In the rows, zero is written as 128.
One turn or mirror swaps these rows in pairs. Which row does each one swap with?
J73: [127  83 133 165 119 107 147 130 149 118 111 137 104 107 122 129 148]
J539: [126  92 140 161 114 113 140 125 151 107 112 134 101 106 119 121 152]
J609: [127  75 122 171 117  92 134 127 150 108  97 137 116 112 129 124 150]
J450: [132  86 121 176 115 102 138 123 152 108  99 142 110 115 132 123 156]
J969: [170 125 128 127 125 111 105 159 145 118 125 126 132 115 119 118 128]
J471: [135 132 125 127 115 122 127 146 131 121 103 109 156 134 124 114 127]
J759: [145 125 124 139 111  98 143 168 114 139  99 128 111 129 135 129 127]
J931: [139 102 115 153 124 135 122 136 123 103  96 142 149 135 111 122 158]
J709: [121 135 120 155 103  92 120 119 142 110  78 162 132 126 108 133 128]
J835: [132 114 136 146 119 107 123 110 135 143 107 114 110 103 131 118 131]
J896: [139 116 118 138 107  76 114 162 114 107  90 162 139 113 129 127 139]
J11: [137 115 119 145 112 137 124 147 122 102  93 133 159 134 107 121 151]
J809: [130  93 139 162 118 110 149 128 147 122 118 135 104 104 118 129 149]
J391: [137 117 133 148 105  90 131 167 153 139  98 150 133 111 144 132 110]
J769: [112  88 124 155 121  92 130 144 107 135 108 150 143 117 135 130 139]
J550: [131 124 116 157  85 111 122 127 150 105  96 141 125 122 144 124 161]
J399: [168 133 129 128 126 115 108 153 156 121 119 128 133 124 115 114 122]
J810: [127 129 150 170 125  97 100 140 115 115 109 159 139 100 106 128 137]
J157: [139 112 117 156 122 132 126 150 122 100  91 146 149 141 115 123 159]
J256: [163 127 121 134 128 123  95 150 150 121 122 138 128 121 123 115 129]
J693: [133 125 120 133 120 135 129 144 125 115  92 123 158 135 120 114 145]
J604: [123 133 141 160 140  77 132 141 145 105  98 156 129 116 105 123 117]
J226: [127 128 155 146 106 128 138 150 142 127 109 135 116 102 117 153 138]
J301: [154 122 108 150 114 125  88 144 154 114 113 157 133 124 127 116 140]
J485: [141 102 134 164 107  97 137 162 154 133 100 160 113 127 139 145 126]
J914: [116  89 136 148 126  84 134 146 107 131 111 141 144 117 130 116 133]
J826: [134 122 126 130 115 130 129 143 124 114 101 111 157 130 116 116 132]
J36: [123 133 143 156 140  79 128 137 144  96 104 146 124 123 102 120 112]
J52: [164 124 105 145 114 120  93 144 149 117 120 145 139 121 126 117 135]
J114: [126 137 145 153 121  83 101 121 131 126 114 135 136 111 110 120 114]
J321: [140 117 120 151 123 138 125 152 118 101  95 137 149 140 111 120 151]
J138: [116 114 137 155 100 129 129 120 150 124  90 143 119 115 125 144 152]
J22: [125 132 130 137 137  69 138 140 148 115 107 131 124 128 114 116 114]
J527: [147 113 104 152 106 122  90 139 147 112 112 157 139 126 135 118 148]
J950: [123 124 132 144 134  71 137 147 153 123 105 133 115 137 113 119 111]
J183: [170 124 128 129 123 121 101 156 147 111 121 135 131 117 116 115 134]
J913: [129 128 128 156 114  95 117 119 134  85  93 129 144 110 132 110 157]
J205: [122  89 144 141 131  75 135 146 113 127 106 140 142 115 126 123 127]
J32: [139 106 129 153 105  96 134 164 160 130 100 162 121 121 144 140 115]
J827: [146 115 126 150 111 111 136 165 116 140 104 121 111 122 150 135 137]
J676: [126 149 124 140 128  87 114 124 125 114 119 116 137 126 136 115 123]
J980: [123 124 141 156 141  73 135 145 147 109  99 150 125 123 107 117 112]
J957: [131 153 118 148 114 104 124 132 153 117 127 122 109 136 133 128 143]
J228: [126 129 147 166 124  91 128 157 128  99  89 171 135 122 125 136 120]
J143: [148 104 114 146 110  86 113 152 109 107  86 160 130 106 138 128 141]
J533: [132  95 153 145 110 103 139 146 123 130 131 133 107 102 129 129 143]

J709 pairs with J835
J143 pairs with J759
J391 pairs with J769
J980 pairs with J73
J693 pairs with J52

